500 stands for zero in the data rows.
Here are some points, one per row:
[773 559 366 365 681 485 518 564 596 551 617 569 511 631 608 548 505 412 434 587 650 483 408 447 492 466 631 479 444
 578 421 595 514 297 495 429 719 614 673 604 274 624 363 444 549 545 615 337 691 720 368 601 667 405 386 744 387 521
 480]
[364 442 602 385 593 519 480 608 497 462 650 608 420 544 354 541 397 248 521 446 447 390 519 474 547 501 538 354 400
 561 506 505 458 661 349 622 594 339 371 298 285 727 458 614 486 475 565 353 425 426 567 671 442 475 714 559 598 260
 468]
[432 329 457 540 295 529 521 551 544 518 472 487 650 583 517 410 376 476 370 487 396 348 543 537 394 636 467 682 728
 591 255 551 567 725 390 639 630 587 491 604 845 530 527 274 431 566 327 387 474 335 574 430 254 343 577 373 475 666
 563]
[438 422 433 560 551 463 698 637 496 482 427 557 386 619 454 542 472 364 249 580 449 489 434 345 641 300 580 460 630
 178 532 387 756 511 688 455 322 401 251 340 466 363 420 493 503 586 458 584 603 527 620 520 478 313 444 261 493 457
 395]
[629 445 444 407 541 511 534 408 509 253 471 390 606 412 475 450 554 594 460 489 420 576 494 408 388 525 715 675 472
 503 708 447 523 586 408 464 573 400 498 399 319 496 559 506 358 422 558 495 594 541 512 371 450 510 534 607 678 544
 452]
[549 396 713 469 446 607 482 296 587 544 466 569 336 581 371 496 567 780 582 414 558 365 526 580 478 551 443 688 522
 508 434 436 644 534 507 525 403 656 566 487 531 355 682 469 376 566 601 255 464 636 645 657 884 660 426 404 576 329
 523]
[393 508 442 477 461 341 533 490 554 386 561 362 390 333 491 393 366 509 682 726 556 451 599 431 328 673 496 464 347
 512 651 482 711 623 645 431 388 682 543 514 725 430 283 659 817 494 484 426 512 691 459 500 393 585 296 627 693 534
 637]
[508 404 462 458 472 608 610 478 669 335 608 616 624 527 479 510 629 650 544 393 540 595 388 655 688 597 238 342 332
 402 373 275 692 419 510 374 402 483 576 409 383 574 393 513 464 202 538 476 603 474 395 542 391 511 554 691 464 617
 527]
[565 370 512 670 494 621 578 524 607 455 465 604 263 316 299 470 654 455 559 415 632 347 125 459 491 568 746 522 508
 596 560 489 344 407 681 583 582 779 667 555 551 500 565 709 396 416 497 309 356 593 418 520 348 709 468 310 511 422
 282]
[664 483 738 482 423 554 564 389 481 650 464 719 695 514 483 409 640 421 533 712 269 489 469 620 619 322 465 509 479
 690 441 524 441 377 454 204 431 346 585 524 502 621 372 683 484 600 423 527 721 460 543 300 452 484 481 386 641 378
 499]
[442 506 691 471 163 688 550 626 279 526 563 446 491 486 473 641 389 705 535 364 457 351 533 508 537 379 488 451 454
 706 553 448 464 553 412 677 737 544 311 494 622 278 536 296 560 262 506 455 370 537 423 327 405 325 618 711 466 439
 483]
[531 516 537 545 608 440 566 459 445 375 418 371 610 409 342 487 533 588 459 632 860 429 321 478 543 568 430 381 722
 418 394 442 777 498 651 709 517 367 674 514 470 423 487 542 697 382 489 293 532 308 619 453 421 640 489 476 471 313
 531]
[482 579 579 312 480 314 371 724 601 528 417 610 485 592 613 636 479 339 416 434 455 538 436 456 446 742 531 420 551
 528 487 611 460 637 311 355 534 591 516 512 559 416 783 390 694 357 395 622 511 619 458 339 573 535 754 436 428 568
 379]
[541 581 620 387 658 507 629 786 556 342 487 399 460 565 514 426 252 534 152 391 572 667 846 607 437 513 421 597 407
 628 708 413 343 322 394 563 570 616 552 363 639 371 471 401 550 534 612 478 584 452 629 360 351 531 546 405 516 501
 514]
[441 466 378 411 250 577 438 532 735 609 618 488 522 363 430 554 375 527 565 629 589 571 624 675 675 465 669 504 869
 432 718 494 325 505 568 552 595 810 516 513 301 419 467 593 555 513 230 560 516 238 378 580 548 358 605 651 369 479
 438]
[509 448 453 602 574 515 498 253 523 557 574 705 400 157 675 628 529 452 307 370 424 361 554 495 599 402 509 677 459
 285 401 598 445 747 488 579 522 443 783 609 329 422 343 584 559 405 550 622 554 509 418 460 518 577 541 373 441 483
 547]
[516 703 459 716 617 369 540 368 445 565 303 528 521 560 546 196 570 412 361 550 355 687 491 612 735 759 575 338 507
 467 353 360 568 672 615 476 673 510 288 414 538 500 475 597 545 269 613 647 629 433 508 583 687 525 468 716 514 421
 260]
[538 635 471 440 483 133 374 559 631 545 605 430 449 424 525 382 392 773 640 432 464 510 519 395 682 541 364 717 455
 542 388 670 578 214 440 708 642 523 516 481 365 437 644 520 420 512 514 720 309 358 457 603 388 413  82 415 641 523
 492]
[545 478 531 295 433 551 534 362 387 498 806 205 624 405 465 520 331 464 300 444 433 505 294 234 526 462 617 477 318
 528 493 447 619 531 636 444 480 486 408 635 832 567 580 624 341 706 354 623 610 394 594 490 499 500 581 680 370 488
 779]
[297 376 443 452 533 483 156 324 421 750 487 455 514 379 653 403 527 374 379 441 757 588 675 500 478 420 505 397 681
 608 461 396 437 353 510 222 437 580 383 601 653 452 761 432 539 471 514 466 532 767 343 397 489 514 442 449 690 480
 429]
[546 272 421 523 620 267 582 316 409 477 407 749 510 528 564 431 366 501 635 496 326 550 523 584 598 532 568 376 591
 366 675 712 630 231 338 639 375 479 637 462 421 626 583 424 374 453 429 496 194 459 378 580 436 482 458 456 399 493
 662]
[692 458 628 759 618 527 777 464 417 507 615 579 483 663 636 472 622 576 439 440 703 515 515 418 455 356 477 397 410
 325 442 570 310 720 366 433 554 531 367 236 360 590 487 811 458 545 461 552 283 560 519 520 520 510 492 714 521 431
 567]
[407 424 281 377 500 443 482 701 438 483 451 377 561 713 687 688 358 602 510 493 480 404 667 557 548 434 281 455 470
 593 605 661 537 696 407 718 634 314 572 407 737 631 529 462 625 406 511 464 618 469 617 321 531 690 447 424 360 546
 394]
[344 516 635 485 746 529 521 499 494 580 704 384 692 759 531 440 809 357 849 668 528 514 640 604 605 388 700 428 364
 433 540 482 490 670 479 672 593 417 554 583 372 447 579 462 391 480 489 405 510 615 617 319 433 572 604 482 341 697
 649]
[476 671 460 611 381 548 432 506 338 646 518 582 450 529 472 529 345 551 451 421 501 577 545 543 579 393 663 504 771
 469 314 243 668 476 187 382 471 572 577 464 395 486 594 452 337 708 462 420 512 466 274 153 495 656 634 502 400 797
 531]
[405 541 505 453 499 624 665 799 550 724 591 488 583 467 760 508 375 543 602 481 352 739 611 386 290 648 437 350 683
 745 535 550 488 495 279 542 501 521 277 688 460 434 481 516 560 470 446 511 554 616 539 387 452 626 617 361 519 605
 465]
[727 715 535 471 614 519 509 602 585 540 406 516 423 596 612 595 645 386 609 298 603 438 539 460 469 509 656 533 521
 421 585 505 371 448 379 423 270 222 394 477 547 261 620 433 625 611 539 569 507 407 213 742 435 508 415 321 366 711
 595]
[673 309 529 395 701 674 487 518 547 526 408 235 386 586 439 451 685 393 540 547 236 642 430 439 481 545 315 301 617
 483 384 700 439 479 413 568 585 494 630 524 464 554 458 425 522 696 533 548 550 406 420 560 478 424 442 727 596 366
 379]
[598 516 404 465 487 387 679 445 292 557 379 561 392 336 359 378 672 404 686 395 490 625 487 365 438 237 340 777 291
 382 531 305 339 448 571 572 621 525 352 369 584 574 385 371 578 431 277 449 555 367 501 719 608 457 696 392 546 411
 342]
[278 421 616 687 410 465 517 281 744 482 402 457 601 567 493 574 702 423 487 446 669 637 347 569 453 463 666 441 448
 465 427 507 561 394 313 819 403 385 594 580 390 540 301 600 385 501 457 467 603 589 498 507 679 316 566 542 724 602
 363]
[659 376 356 553 288 547 264 280 217 510 462 486 417 585 589 648 502 524 457 571 467 318 499 473 502 755 319 563 514
 636 513 347 434 285 718 567 250 546 507 449 615 628 573 593 626 505 508 575 479 707 592 609 443 437 492 467 489 463
 728]
[388 709 446 516 673 615 353 454 407 574 499 502 787 296 304 525 493 468 601 503 469 488 269 480 569 587 486 568 625
 432 504 595 301 604 439 360 291 542 755 256 461 456 130 402 342 548 620 482 458 545 508 576 589 563 369 507 436 518
 445]
[468 444 390 641 568 555 448 531 466 407 556 404 535 470 466 633 154 566 538 441 301 375 594 613 363 605 476 553 282
 284 475 611 279 226 864 303 405 521 609 566 624 646 665 335 563 492 364 633 584 437 630 532 664 526 452 582 719 515
 584]
[400 504 688 730 340 584 540 485 494 448 460 559 389 380 449 525 625 382 582 476 632 518 570 516 425 667 480 639 449
 543 687 633 680 447 516 380 553 549 434 662 505 514 674 372 467 767 695 538 661 390 476 601 505 253 443 442 383 473
 452]
[432 503 484 439 512 565 389 435 546 446 463 493 298 425 710 449 610 736 468 631 560 301 401 489 372 484 715 485 419
 337 476 405 465 544 437 364 449 295 287 408 492 595 356 397 498 583 531 694 259 403 679 615 583 582 269 387 477 519
 360]
[147 570 201 490 550 498 576 619 451 328 533 575 474 793 368 295 599 413 620 532 549 423 498 508 531 379 333 618 399
 497 434 639 312 513 436 436 488 328 620 669 365 398 469 600 458 469 650 613 470 411 545 459 548 480 563 514 521 292
 622]
[592 704 537 515 585 459 234 613 597 415 607 437 661 455 609 550 365 501 464 451 360 547 515 681 435 207 353 625 536
 713 581 561 619 487 670 436 252 547 500 551 632 575 481 557 508 551 633 559 325 668 524 468 519 428 731 514 483 399
 480]
[463 644 537 512 298 513 529 572 476 501 253 579 358 500 165 605 559 601 398 727 517 654 469 346 296 341 319 374 502
 639 561 368 469 740 633 440 622 440 440 591 493 630 700 327 451 523 585 590 440 527 621 636 422 473 549 489 461 684
 579]
[643 557 515 433 356 367 341 442 466 420 307 416 545 451 521 559 477 495 513 547 472 496 582 551 366 577 487 380 324
 475 394 537 443 423 903 435 430 513 225 689 396 410 266 621 404 479 467 298 347 441 421 489 521 603 256 404 337 553
 624]
These points spread out most along one direction. For each point below, how far along it does it lie, from 0 to 99? 50 is the average, and the first point above lies past it. One standard deviation of the points above along it is 16.
[541 581 620 387 658 507 629 786 556 342 487 399 460 565 514 426 252 534 152 391 572 667 846 607 437 513 421 597 407
 628 708 413 343 322 394 563 570 616 552 363 639 371 471 401 550 534 612 478 584 452 629 360 351 531 546 405 516 501
 514] 21
[388 709 446 516 673 615 353 454 407 574 499 502 787 296 304 525 493 468 601 503 469 488 269 480 569 587 486 568 625
 432 504 595 301 604 439 360 291 542 755 256 461 456 130 402 342 548 620 482 458 545 508 576 589 563 369 507 436 518
 445] 70
[432 503 484 439 512 565 389 435 546 446 463 493 298 425 710 449 610 736 468 631 560 301 401 489 372 484 715 485 419
 337 476 405 465 544 437 364 449 295 287 408 492 595 356 397 498 583 531 694 259 403 679 615 583 582 269 387 477 519
 360] 65
[508 404 462 458 472 608 610 478 669 335 608 616 624 527 479 510 629 650 544 393 540 595 388 655 688 597 238 342 332
 402 373 275 692 419 510 374 402 483 576 409 383 574 393 513 464 202 538 476 603 474 395 542 391 511 554 691 464 617
 527] 65
[565 370 512 670 494 621 578 524 607 455 465 604 263 316 299 470 654 455 559 415 632 347 125 459 491 568 746 522 508
 596 560 489 344 407 681 583 582 779 667 555 551 500 565 709 396 416 497 309 356 593 418 520 348 709 468 310 511 422
 282] 71
[509 448 453 602 574 515 498 253 523 557 574 705 400 157 675 628 529 452 307 370 424 361 554 495 599 402 509 677 459
 285 401 598 445 747 488 579 522 443 783 609 329 422 343 584 559 405 550 622 554 509 418 460 518 577 541 373 441 483
 547] 67
[438 422 433 560 551 463 698 637 496 482 427 557 386 619 454 542 472 364 249 580 449 489 434 345 641 300 580 460 630
 178 532 387 756 511 688 455 322 401 251 340 466 363 420 493 503 586 458 584 603 527 620 520 478 313 444 261 493 457
 395] 58
[364 442 602 385 593 519 480 608 497 462 650 608 420 544 354 541 397 248 521 446 447 390 519 474 547 501 538 354 400
 561 506 505 458 661 349 622 594 339 371 298 285 727 458 614 486 475 565 353 425 426 567 671 442 475 714 559 598 260
 468] 58
[463 644 537 512 298 513 529 572 476 501 253 579 358 500 165 605 559 601 398 727 517 654 469 346 296 341 319 374 502
 639 561 368 469 740 633 440 622 440 440 591 493 630 700 327 451 523 585 590 440 527 621 636 422 473 549 489 461 684
 579] 39
[531 516 537 545 608 440 566 459 445 375 418 371 610 409 342 487 533 588 459 632 860 429 321 478 543 568 430 381 722
 418 394 442 777 498 651 709 517 367 674 514 470 423 487 542 697 382 489 293 532 308 619 453 421 640 489 476 471 313
 531] 63
[516 703 459 716 617 369 540 368 445 565 303 528 521 560 546 196 570 412 361 550 355 687 491 612 735 759 575 338 507
 467 353 360 568 672 615 476 673 510 288 414 538 500 475 597 545 269 613 647 629 433 508 583 687 525 468 716 514 421
 260] 65
[664 483 738 482 423 554 564 389 481 650 464 719 695 514 483 409 640 421 533 712 269 489 469 620 619 322 465 509 479
 690 441 524 441 377 454 204 431 346 585 524 502 621 372 683 484 600 423 527 721 460 543 300 452 484 481 386 641 378
 499] 58
